Each row has a name. Each piece below is followed by the name of the row it came from, unless a question asks for something else. Each question is about the rows just above it. Places in a row count from 1.

[ 84 119  95 137 144  71 121 146 159 101  90 141 121 151 129 124 115  96
 128 143 122 103 118  38 137 131 121 116 142 161 140  54 123 129  59 123
 144 109 168 116 100  98 145 190 127  69  78 159  84 175 132 106 157 193
 187 153 121 132 173  55  82 162  72]  M
[153 164 177  80 122 160 106 136 167 205  97 120 116 121 104 134 160 138
 137 120 155 157 108 188 160 119 154 180  89 155  99 122 142 193 176  84
 162 152 122  98 135 160 119 169 110 181 190 106 199  91 100  80 145 106
 106 104 151 146  34 176 146 101 146]  K
[146 153 142 103 100 149 150 158 171 129 116 144 118 119 116 126 168 115
 136 120 130 129 123 135 127 124 113 138 126 143 125 121 125 165 140 114
 141 136 121 108 117 139 100 139 129 110 152 115 159  96 103 107 127 111
 122 132 139 143 106 134 135 113 152]  R
[103  97  99 163 151  99 120 105  86  97 146 121 138 138 145 127  87 132
 119 137 117 116 141  96 117 135 129 102 144 110 141 130 125  79  98 153
 108 113 138 152 132 107 152 109 133 117  86 147  78 167 155 159 124 152
 144 136 111 111 181 102 114 150 101]  U
[140 108 127 152 135 145 128  95  70 121 171 113 142 120 142 129 103 155
 121 125 123 135 110 166 112 131 134 114 132  88 131 184 128  85 153 154
  99 129 106 158 152 132 135  66 134 161 128 121 117 126 149 171 103 100
  98 117 118 111 141 159 149 122 146]  X
[ 89  91  75 174 144  79 138 121  99  58 143 135 137 144 150 122  90 113
 120 141 105  97 158  49 106 138 109  80 164 114 155 110 116  68  64 164
 104 101 148 152 116  90 147 113 142  70  57 159  50 181 157 164 124 171
 166 154 105 112 222  65  97 164  89]  P
[ 91  83  98 174 175  87  95  80  58 116 147 104 144 145 150 129  59 146
 114 143 122 122 142 104 127 136 150 106 136 104 137 132 132  63  98 154
 105 111 144 163 143 104 176 111 127 146  79 154  68 188 170 164 130 163
 144 127 107 101 177 108 111 158  82]  E
Where do [140 108 127 152 135 145 128  95  70 121 171 113 142 120 142 129 103 155
 121 125 123 135 110 166 112 131 134 114 132  88 131 184 128  85 153 154
  99 129 106 158 152 132 135  66 134 161 128 121 117 126 149 171 103 100
  98 117 118 111 141 159 149 122 146] appear?
X
Row and place of [75] in the named rows:
P, 3
One entry of X was changed: [140 108 127 152 135 145 128  95  70 121 171 113 142 120 142 129 103 155
 121 125 123 135 110 166 112 131 134 114 132  88 131 184 128  85 153 154
  99 129 106 158 152 132 135  66 134 161 128 121 117 126 149 171 103 100
  98 117 118 111 142 159 149 122 146]. Where, and from what?
59, [141]
Where does [ 89  91  75 174 144  79 138 121  99  58 143 135 137 144 150 122  90 113
 119 141 105  97 158  49 106 138 109  80 164 114 155 110 116  68  64 164
 104 101 148 152 116  90 147 113 142  70  57 159  50 181 157 164 124 171
 166 154 105 112 222  65  97 164  89] differ from P, and what was there?
19, [120]

[129 146 128 124 112 130 136] -> A
[135 109 127 125 146 120 157] -> Q
[116 142 118 112 137 126 132] -> G
[126 119 140 125 138 115 238] -> Y
[146 137 121 112 118 127 173] -> J
[152 135 103 104 151 141 129] -> V
Changed V: [151 135 103 104 151 141 129]. Place and old value:
1, [152]
[104] is at row and place
V, 4
Where does [135 109 127 125 146 120 158] differ from Q, and what was there?
7, [157]

[147 204 196  66 115 178 123  69 145  45 128 162  82 140 180  75  70]  L
[182 202 151  37 103  87 115 116 179 116 177  92 136 177 211  74 117]  S
[147 198 131  20 114 129  90  84 111  87 151 107 106 168 196  40 111]  F
[186 206 165  68  86  73 137 137 122 115 196 116 137 146 193 117 118]  B
[82] is at row and place
L, 13
Where does [182 202 151  37 103  87 115 116 179 116 177  92 136 177 210  74 117] differ from S, and what was there?
15, [211]
Where in the named rows is [180]?
L, 15
Changed L: [147 204 197  66 115 178 123  69 145  45 128 162  82 140 180  75  70]. Place and old value:
3, [196]

[155 158 159 214 175  87] = Pebap
[140 141 114 124 109 142] = seb
[102  97 118 129 139 161] = Dadov
[ 85 126 122 120 143 131] = sezen
[147 134 122  86 139 125] = kupir
[102 121 134 131 174 139] = Demu
[139 144 114 129 116 140] = deru
[149 141 121 122 143 117] = pek
[149 145 121 122 143 117] = Kip
[ 85 126 127 120  99 131] = pone
Row and place of [145] in the named rows:
Kip, 2
One entry of Demu was changed: [102 121 134 131 175 139]. Where, and from what?
5, [174]
Row and place of [175] in the named rows:
Pebap, 5
[161] is at row and place
Dadov, 6
[155] is at row and place
Pebap, 1
Row and place of [174] in the named rows:
Demu, 5
Where in the named rows is [87]?
Pebap, 6

[136 119 124 178 121 155] = Sisak
[138 167 179 105 196 183] = kipel
[111 146 202  83 119  85] = seki
[ 86 101 146 167 105 163] = gof
[112 137 131 155 137 152] = Tude
[109 136 156 111 131 147] = rudag
[151 122 123 150 104 186] = sul
[ 77  89 106 229 120 208] = sevad
Where in the named rows is [121]?
Sisak, 5
Row and place of [112] in the named rows:
Tude, 1

[124 103 114 120 157  88 148  90  91 151  19 147 184 121 183 189 155] = Z
[127 134 101 115 191 145 131  84 172 152 100 116 128 124  88 140 150] = N
[136 160 105 140 161 142 129 128 143 114 143 146 166 121 127 152 123] = C
[129 133 124 132 130  92  76  97 115 141 102 127 197 137 134 148 175] = W
Where does [124 103 114 120 157  88 148  90  91 151  19 146 184 121 183 189 155] differ from Z, and what was there?
12, [147]
Changed N: [126 134 101 115 191 145 131  84 172 152 100 116 128 124  88 140 150]. Place and old value:
1, [127]
[130] is at row and place
W, 5
Where does [124 103 114 121 157  88 148  90  91 151  19 147 184 121 183 189 155] differ from Z, and what was there?
4, [120]

[144  63 100 121 116 203 170  97 206  88 215  74 155 163  96] : Godud
[114 122 113 142 105 146 125  92 153  94 121 103 165  76  99] : Vuti
[163 231 173 139  92 120 128 148 152 120 140  79 141 156 130] : Fezo
[140 114 128  69 131 126 127 149 156  79 115  68 132 169 105] : zomu
[140  48  89 124 111 205 162 102 200 147 213  72 152 157  95] : kire
Row and place of [89] in the named rows:
kire, 3
Row and place of [155] in the named rows:
Godud, 13
[95] is at row and place
kire, 15

[ 88  92 123 126 130]  Pego
[141 132 183  99  53]  zube
[ 96 139 134 149 123]  fep
[ 96 139 134 149 109]  balaz
[ 96 139 113 123 144]  Teka
One entry of balaz was changed: [ 96 139 133 149 109]. Where, and from what?
3, [134]
Changed zube: [142 132 183  99  53]. Place and old value:
1, [141]
Changed zube: [141 131 183  99  53]. Place and old value:
2, [132]
Changed fep: [ 96 139 134 148 123]. Place and old value:
4, [149]
Row and place of [183] in the named rows:
zube, 3

[132 139 119 109  96 165 100] -> lemer
[ 97 174 166  26 128  78 123] -> Botaf
[104 118 151  72 148  96 145] -> tup
[183  84 100 106 105 102  97] -> kuri
[104 118 151  72 117 176 101] -> raru
[111 149 162  72 102 137 119] -> gomuk
[183  84 100 158 105 102 156] -> Zomev
One entry of raru was changed: [105 118 151  72 117 176 101]. Where, and from what?
1, [104]
Where does [111 149 162  72 103 137 119] differ from gomuk, and what was there?
5, [102]
[156] is at row and place
Zomev, 7

[ 94 191  61 114 115  86 103 126 197 175  53  71 200 189 227  92 228] : D
[ 94 191  61 114 115  86 103 126 197  30  54  71 200 189 227  87 228] : T
[ 94 191  61 114 115  86 103 119 197 115  54  71 200 189 227  92 228] : H
The row with [ 94 191  61 114 115  86 103 119 197 115  54  71 200 189 227  92 228] is
H
[175] is at row and place
D, 10
One entry of D was changed: [ 94 191  61 114 115  86 102 126 197 175  53  71 200 189 227  92 228]. Where, and from what?
7, [103]
[119] is at row and place
H, 8
asked: [ 94 191  61 114 115  86 103 126 197 175  53  71 200 189 227  92 228]
D
The row with [ 94 191  61 114 115  86 103 126 197  30  54  71 200 189 227  87 228] is
T
One entry of T was changed: [ 94 191  61 114 115  86 103 126 197  30  54  71 200 189 226  87 228]. Where, and from what?
15, [227]

[102 123  92 102 150 149 158 190] : Pep
[102 123 120 102 150 180 158 103] : zagar
[102 123  92 102 150 180 158 125] : porog
[102 120 108 119 142 215 160 215] : dep
Where does [102 123 120 102 149 180 158 103] differ from zagar, and what was there?
5, [150]
Which row holds [102 120 108 119 142 215 160 215]?
dep
Changed Pep: [102 123  92 102 150 149 158 189]. Place and old value:
8, [190]
[160] is at row and place
dep, 7

[185 143 162 174] -> kuf
[ 70  60  27 226] -> povef
[ 99  60  27 226] -> lefi
Where does [185 142 162 174] differ from kuf, and what was there?
2, [143]
One entry of lefi was changed: [ 99  60  27 227]. Where, and from what?
4, [226]

[153 169  54  60 167 143 175  87 129 103 141 130 103 120 136 159 154  88
 149 101  95 145] : rupi
[118 100 174 163 102 137  51 182 112 128 138 102 149 169 138 159  81 157
 187 122 174 125] : muki
[ 65 118  93 102 151 123  76 130 124  73 169 147 125 159 113 188 110 109
 150  89 160 163] : pag
[ 44  93  78 125 159  96 144  94  97 116 119 182 143 131 111 154 134 103
 142 103  82 140] : riz
[171 114 152 119 109 165 125  91 146 192 137  84 110 110 161  68 168  78
 168 131 133 153] : Dum
[ 48  53 166 190 123 101 104 144 123  91 160 148 145 135 116 142 109 153
 108 119 157  98] : Pumul
[146 112 157 150 112 142  68 151  98 117 135  92 152 171 147 188  71 167
 136 113 158  81] : diti
[ 44  93  78 125 159  96 144  94  97 116 119 182 143 131 111 154 134 103
 142 103  82 126] : lere
[ 48  53 166 190 123 153 104 144 123  91 160 148 145 135 116 142 109 153
 108 119 157  98] : tumuz
[ 44  93  78 125 159  96 144  94  97 116 119 182 143 131 111 154 134 103
 183 115 105 142] : zit
Changed lere: [ 44  93  78 125 158  96 144  94  97 116 119 182 143 131 111 154 134 103
 142 103  82 126]. Place and old value:
5, [159]
Where does [146 112 157 150 112 142  68 151  98 117 135  92 152 171 147 188  71 166
 136 113 158  81] differ from diti, and what was there?
18, [167]
Where does [ 44  93  78 125 159  96 144  94  97 116 120 182 143 131 111 154 134 103
 142 103  82 140] differ from riz, and what was there?
11, [119]
[ 48  53 166 190 123 153 104 144 123  91 160 148 145 135 116 142 109 153
 108 119 157  98] is in which row?
tumuz
Where does [ 45  93  78 125 159  96 144  94  97 116 119 182 143 131 111 154 134 103
 142 103  82 126] differ from lere, and what was there?
1, [44]

[165 117  98 124 106  67 119 153 187 150 131 115 123 175 132] = Vudib
[112 117  88 135  85  79 111 149  92 188  99 109 133 105  95] = momu
[160 166 139 190 145 107 111  95  86 147  85 168  86 118  33] = zif
[165 117  98 124 106  67 119 144 139 171 136 115 112  54 157] = zop
Row and place of [187] in the named rows:
Vudib, 9
Row and place of [150] in the named rows:
Vudib, 10
Where does [165 117  98 124 106  67 119 153 186 150 131 115 123 175 132] differ from Vudib, and what was there?
9, [187]
One entry of momu was changed: [112 117  88 135  85  79 112 149  92 188  99 109 133 105  95]. Where, and from what?
7, [111]
Row and place of [79] in the named rows:
momu, 6

[144  91 162 175 196 130 157 157 183  85  91  92 178  68 114 108 109 108
 122 185 125  61] -> gusi
[144  91 162 175 196 130 157 157 183  85  91 212 130  68 114 108 109 158
 122 185 125  61] -> tul
[144  91 162 175 157 130 157 157 183  85  91 212 130  68 129 108 109 158
 122 185 125  61] -> tefet
[107 108 127 183 240 130 116 173 181  70  80 164  92 137 181 153 136  70
 111 179 143 122] -> Vata
Where do [144  91 162 175 157 130 157 157 183  85  91 212 130  68 129 108 109 158
 122 185 125  61] appear?
tefet
Where in the named rows is [240]?
Vata, 5
Changed gusi: [145  91 162 175 196 130 157 157 183  85  91  92 178  68 114 108 109 108
 122 185 125  61]. Place and old value:
1, [144]
Row and place of [137] in the named rows:
Vata, 14

[168  62 162  94  84 211 176 128  45 159 124  79 111 121 141 188  92 150
 106 143 137 124 159 138  87 129  76  60 171 143  92] = Kedin
[117 132 192 129  85 188 124 122  38 152  90 140 149 119 204 173 118 175
 115 153 130 183 108 110 174 147 176  90 167 111 120] = bon
[154 134  99  48 158 152 143 192  57  91 141 100 135 144  28 166  97 146
  53  85 110 162 148 100  87 136 116 171  49 118 164] = gesaf
[117 132 192 129  85 188 124 122  38 152  90 140 149 119 204 173 118 175
 115 153  99  88 127 141  74 122  45 110 137 115  70] = Tago
[154 134  99  48 158 152 143 192  57 172 141 100  86 144  28 166  97 146
  53  85 110 162 148 100  87 136 116 171  49 118 164] = pibus
Row and place of [108] in the named rows:
bon, 23
Which row holds [154 134  99  48 158 152 143 192  57  91 141 100 135 144  28 166  97 146
  53  85 110 162 148 100  87 136 116 171  49 118 164]?
gesaf

[ 30  66 117 160 200 210  57  69 205  72 132 215  75  91 142 224 188 143
  26 100 138 169 230] : fenet
[203  24 206 226 101 161 192 114 169 132 223 170  89 179  79  40  85 217
  32 115 181 119 214] : Nizov
[171 107 101 116 211 111 231 160 140 153 132  79 193 155 206  47 110 220
 189  63 110 125  67] : mos
[180 153 200 142  83  41  68 208 206 173 160  95 229 205 224  69 207 205
 169 214  89 154  66] : Kug
[179  86  79 159 223  63  40 100 190  68  51 101 137 215 102 187 198 136
 230 221 169 138  24] : lor
[218 149 161  82 212 222 166  50 118 154 126  82  73  65  63 121 190  38
  25 230 154  79  92] : Mup
[124 130  78 162  53 137  75  95 115 174 188  57 127 211  27  89 148  75
  84 110 186 219  52] : Mamur
[180 153 200 142  83  41  68 208 206 173 160  95 229 205 161  26 127 190
 198  33 159  51  80] : numi
[ 50 150  94 216  82 113 104  98  26  70 129  70  74 107  65  74 184 171
 216 107 102  77 153] : pimi
[ 42  99 131  92 184 102  28 186 223 105 208 203  59 161 160 211  37 208
 161 217 152 130  35] : digu
[159  67  68 165  86 190  30 189 185  63  73 182  34 169 142  94  56 182
 145 111 125  25 141] : lev
[ 55 211 174 110 165 204  84 231 127  60 129  30  52 228 168 143  84 224
 195  52 121  99  70] : roren
Where does [203  24 206 226 101 161 192 114 169 132 223 170  89 179  79  40  86 217
  32 115 181 119 214] differ from Nizov, and what was there?
17, [85]
Changed lor: [179  86  79 159 223  63  40 100 190  68  51 101 137 215 102 187 198 136
 230 221 169 138  23]. Place and old value:
23, [24]
Row and place of [145] in the named rows:
lev, 19
Where in the named rows is [152]?
digu, 21
Changed Nizov: [203  24 205 226 101 161 192 114 169 132 223 170  89 179  79  40  85 217
  32 115 181 119 214]. Place and old value:
3, [206]
Changed lev: [159  67  68 165  86 190  30 189 185  63  73 182  34 169 142  94  56 183
 145 111 125  25 141]. Place and old value:
18, [182]

[127 114 125 120 132] : Guvap
[129  82 126 121 133] : siril
[129 183 129 135 123] : mav
[124 126 132 129 137] : zesag
[126 193 129 134 126] : kef
[124  44 133 130 118] : zev
[132  57 132 131 137] : Mov
One entry of Guvap was changed: [127 113 125 120 132]. Where, and from what?
2, [114]
Where does [124  44 134 130 118] differ from zev, and what was there?
3, [133]
Where does [131  57 132 131 137] differ from Mov, and what was there?
1, [132]
Changed kef: [126 193 129 134 127]. Place and old value:
5, [126]

